Turns, then the turns between two rows, first turn first; the first pair answered
turn S:
-10 -33   3  16 -14 -18  15 -14  14 -16  ->  -11  35   7 -13 -13 -22  -4   4  -1 -17
 -2 -15   2   1  -3   3  -3   5   2   3  ->  -2  0  2 -5 -5 -6 -8 11  7  0
  2   7   1  -1   2  -3  -8   3 -20 -11  ->    4 -16  -2  13   2   0   0  -3 -10 -12
turn U:
-10  -5  -3   2  -4   6  13   2  24  12  ->   -4 -13  -9  16  -3  -5  22   1   5 -11
-3 -9  0 -3 -2 17  1 -3  4 13  ->   -1 -19  -4   9  -4   7   7  -3   6   4
  6  -2  -2   2 -10  -3  -1 -10  10  -5  ->   10   4  -2   3  -5  -2  -1  -9  -4 -12
  8 -18   4   9  -1   9 -15 -24 -23  11  ->    4 -16   4   3  -3  11 -18 -24 -18  20
turn N:
-2  4  0 -1 -6 11 -9  1 16 15  ->    6   7  -3   4   1  19  -4   3 -15   2
 2 23 -8 -8 -1 -9  7 19  0 -4  ->   -3   8  -7 -11  -2   4   8  17  16  14
  6   5   8  -2 -11 -16  -9  -9  -4 -17  ->   -2 -16   9  -4 -10   4  -4 -14  14   7
 -6  -8  18   0  -5  -7 -24 -18  15   6  ->    0 -15  14   2   8  20 -14 -16 -14   6

Each pair is 2 to 4 turns apart.
-10   3  15  -9  -6   1 -20 -12  10   6  ->  -10 -16  12  -3  -3  12 -10 -15   9  10 : N U
 11 -11  -9  24   2 -21  15   1 -20 -33  ->    0  48   3 -17  -2 -11 -13  13  -7  -4 : N S
 -3 -19   2   9  -2   1   9   5  26   3  ->    2 -11  -1  15  -4 -16   7   5  16 -15 : U N
-10  13  10 -17  -5  -3 -17   0  22  16  ->   -5 -32   8   2  -3   2  -5 -13  20  14 : S U
  7  -6  -9  18   4 -15  12   2 -14 -21  ->   -8  16   5 -13  -3  -1  -7   7  22  20 : S U U
  1 -16 -17   6   5   6   4  -6 -15  -7  ->    1  14 -15  -2   1  -7   0   5 -12 -14 : S U
 -2   7   0 -26   6  20  11  13   5  18  ->    6 -26  -5   0  10  16  24   2 -11  -3 : N S
  4  15   5   1 -10 -23 -16  -5 -16 -26  ->    5 -26  -1  15 -10 -19   2 -11   2 -21 : N U
 -1  19   5 -12  -8 -14 -13   0   4  -2  ->    8   6  -1  -4   5   2   0   0 -26 -10 : U N N
  6  11   1   7   3 -18  -5  -3 -16 -21  ->    4 -16   0   4  12  21   5  -6 -18   5 : N N
 6  0 11 -1  2 21  4  2  1  9  ->   6 16 14 -7 -5  5 -5  3  8  6 : N U
  1  -1 -16  11 -18 -13   9   4  12 -16  ->   -3   8 -18  -8 -11  23  11  11   9   9 : N S N
  3   2 -13  -3   0  21   7  14 -11   2  ->   -1  22 -10  -9  -8  -5  -6  15   8  -3 : N U
 -1 -10   3  -4  17  32   6  -2  -8  23  ->   -9   6   9  -8  -3 -12 -11  -2  33  18 : N N
  1  10 -13   2  -5 -22  13  13  15 -18  ->    6   1 -19   3   9   6  24  13 -13 -16 : N N
 -5  -7   3 -12  -2  15   5   6  11  20  ->   -5  16   5  -9  -9 -16  -5   7  14  -1 : N N
 -5  48  -5 -14  -4  -6   9  34   6   6  ->    1  34  -8 -14   6  21  19  33 -16  10 : N N
 -8 -25  -5   9 -10   8   4  -2  23  10  ->   -6   7  -7 -11  -2  31   0  10  -3  19 : S N
  4 -19  13   2   9  16   8 -14 -18  -5  ->    1  20  19 -11   1  -7  -9  -8 -13 -12 : N U
 -1 -24  -3  11   0 -10   0 -17  20  19  ->    6   0  -4  14  -1 -36  -7 -13   0 -11 : N N
 -6 -31   0   7   2  11   1 -15  -3  12  ->   -9   2   9 -13   2  15 -17 -11  -3  24 : N U N N
 -1 -25   1  14  -8 -10  -9 -19  15   5  ->    0 -29   0  12  -2   9  -6 -19   7  13 : N U U U
 -2   0  -9   3  -7 -29  20  11  33  -5  ->   -3  15 -12  -9  -2 -11  26  20  31   4 : N S
